[[  1   3   3   3   1]
 [  6  48  31  39  29]
 [-17 -46 -19 -25  18]
 [-24 -64 -25 -32  33]
 [-20 -55 -21 -30  23]]
->
[[  6  48  31]
 [-17 -46 -19]]

[[ 69 -23  10]
 [-52  41 -10]
 [ 29   6 -43]
 [-44   6 -49]
 [-40  27  54]]
->
[[-52  41 -10]
 [ 29   6 -43]]

[[-60  61  -3]
 [ -2  33  17]
 [ 47  24 -65]
 [-56 -40 -16]]
->
[[ -2  33  17]
 [ 47  24 -65]]

[[-1  3 47  5]
 [42  3 -2 -1]
 [ 7 57 37 -6]
 [60 22  1  6]]
->
[[42  3 -2]
 [ 7 57 37]]

[[ 60 -26 -28  -7]
 [-52  32  19  12]
 [ 34 -17 -18  -8]]
->
[[-52  32  19]
 [ 34 -17 -18]]

[[ 11   7 -24]
 [ 79   3  18]
 [  9   1   9]
 [ 19   7 -25]]
->
[[79  3 18]
 [ 9  1  9]]

[[ 15  -8  36   4 -17]
 [-16 -37  19  -7  70]
 [-32 -18  19  21  -3]
 [ 20  12  13  -8   1]]
->
[[-16 -37  19]
 [-32 -18  19]]

[[ 44 -58  -1   1   5]
 [ 26 -62 -18  -4  23]
 [  4  56  25  20 -35]
 [ 60 -29 -11 -26  12]]
->
[[ 26 -62 -18]
 [  4  56  25]]

[[-28  29 -34 -55  33]
 [ 32  39 -20 -23 -52]
 [ 26   9 -22  -7  48]
 [ 24 -24 -39 -44 -22]
 [-19  29 -58  61 -34]]
->
[[ 32  39 -20]
 [ 26   9 -22]]
---
[[-48 -48  37  47 -30  32 -46  23 -48 -48 -45  36 -40 -48  38]
 [ 46  47 -48 -35 -25  13  52  50 -24  38 -32 -34  34  48 -48]
 [ 54  45 -40 -33 -44  59  46  46 -38  48 -52 -15  49  45 -44]
 [ 40  42 -46 -21 -30  42  49  49 -45  41 -46 -22  51  37 -46]
 [  8  51 -35 -43  50 -45  61 -49  50  48  41 -47  31  19  17]
 [-52 -47  37  43  19  15 -45 -21 -14 -62  -9  48 -46 -44  43]]
->
[[-52 -47  37  43  19  15 -45 -21 -14 -62  -9  48 -46 -44  43]
 [-48 -48  37  47 -30  32 -46  23 -48 -48 -45  36 -40 -48  38]
 [  8  51 -35 -43  50 -45  61 -49  50  48  41 -47  31  19  17]
 [ 40  42 -46 -21 -30  42  49  49 -45  41 -46 -22  51  37 -46]
 [ 46  47 -48 -35 -25  13  52  50 -24  38 -32 -34  34  48 -48]
 [ 54  45 -40 -33 -44  59  46  46 -38  48 -52 -15  49  45 -44]]

[[-22  72  22   1 -17 -14  19  31  30 -20  34]
 [-48  -7 -13 -11  47 -25 -79 -16  14  16 -56]
 [ 31  41 -43  50 -25 -51  19  68 -42 -27 -26]
 [-43  72  58 -11 -49 -25   8 -16 -18  33 -30]
 [-12 -49  -7 -31   3  56  41 -43 -38 -17  -9]
 [ 41  -1 -31 -15 -25  34  -3 -22 -14  16 -21]]
->
[[-48  -7 -13 -11  47 -25 -79 -16  14  16 -56]
 [-43  72  58 -11 -49 -25   8 -16 -18  33 -30]
 [-22  72  22   1 -17 -14  19  31  30 -20  34]
 [-12 -49  -7 -31   3  56  41 -43 -38 -17  -9]
 [ 31  41 -43  50 -25 -51  19  68 -42 -27 -26]
 [ 41  -1 -31 -15 -25  34  -3 -22 -14  16 -21]]

[[ 34 -28  11]
 [ 14 -23  -6]
 [ 10  68  52]
 [ -8   9 -22]
 [ -9  12 -20]
 [ -7   4 -23]
 [  4  67  41]
 [ 37  -7  35]
 [ 32  24  51]]
->
[[ -9  12 -20]
 [ -8   9 -22]
 [ -7   4 -23]
 [  4  67  41]
 [ 10  68  52]
 [ 14 -23  -6]
 [ 32  24  51]
 [ 34 -28  11]
 [ 37  -7  35]]

[[ 30   5  16  30 -11  31   4  17   1 -16   5   6  29  13   6  -7]
 [ 22   8  57  23 -12  34 -14   5   0 -50   6  -2  47  -5 -22   1]
 [  5   7  67   6  -7  21 -23  -8  -1 -57   5  -7  41 -19 -35   7]
 [ 31   4   1  30 -10  28  10  20   1  -3   4   8  20  19  15  -9]
 [-26  -6 -35 -25  11 -31   5 -11  -1  32  -4  -2 -36  -4   7   3]
 [-32  -5 -20 -31  12 -33  -2 -18  -1  19  -5  -6 -32 -13  -5   7]]
->
[[-32  -5 -20 -31  12 -33  -2 -18  -1  19  -5  -6 -32 -13  -5   7]
 [-26  -6 -35 -25  11 -31   5 -11  -1  32  -4  -2 -36  -4   7   3]
 [  5   7  67   6  -7  21 -23  -8  -1 -57   5  -7  41 -19 -35   7]
 [ 22   8  57  23 -12  34 -14   5   0 -50   6  -2  47  -5 -22   1]
 [ 30   5  16  30 -11  31   4  17   1 -16   5   6  29  13   6  -7]
 [ 31   4   1  30 -10  28  10  20   1  -3   4   8  20  19  15  -9]]

[[ 46  44 -42  53  48]
 [ 54  54 -40  51  44]
 [ 55 -20 -56 -54 -46]
 [-53  -7  59  49  56]
 [ 47  46 -44  49  42]
 [ 56  56 -41  50  51]]
->
[[-53  -7  59  49  56]
 [ 46  44 -42  53  48]
 [ 47  46 -44  49  42]
 [ 54  54 -40  51  44]
 [ 55 -20 -56 -54 -46]
 [ 56  56 -41  50  51]]

[[-22 -13  22 -46  -4  44  66]
 [-12  -4  23 -44  -1  40  68]
 [-26 -52  74 -25 -38  -2  52]
 [  5 -21  70 -33 -21  15  66]
 [  1 -47  73 -34 -32  13  51]
 [-11   7  18 -48   6  42  74]]
->
[[-26 -52  74 -25 -38  -2  52]
 [-22 -13  22 -46  -4  44  66]
 [-12  -4  23 -44  -1  40  68]
 [-11   7  18 -48   6  42  74]
 [  1 -47  73 -34 -32  13  51]
 [  5 -21  70 -33 -21  15  66]]
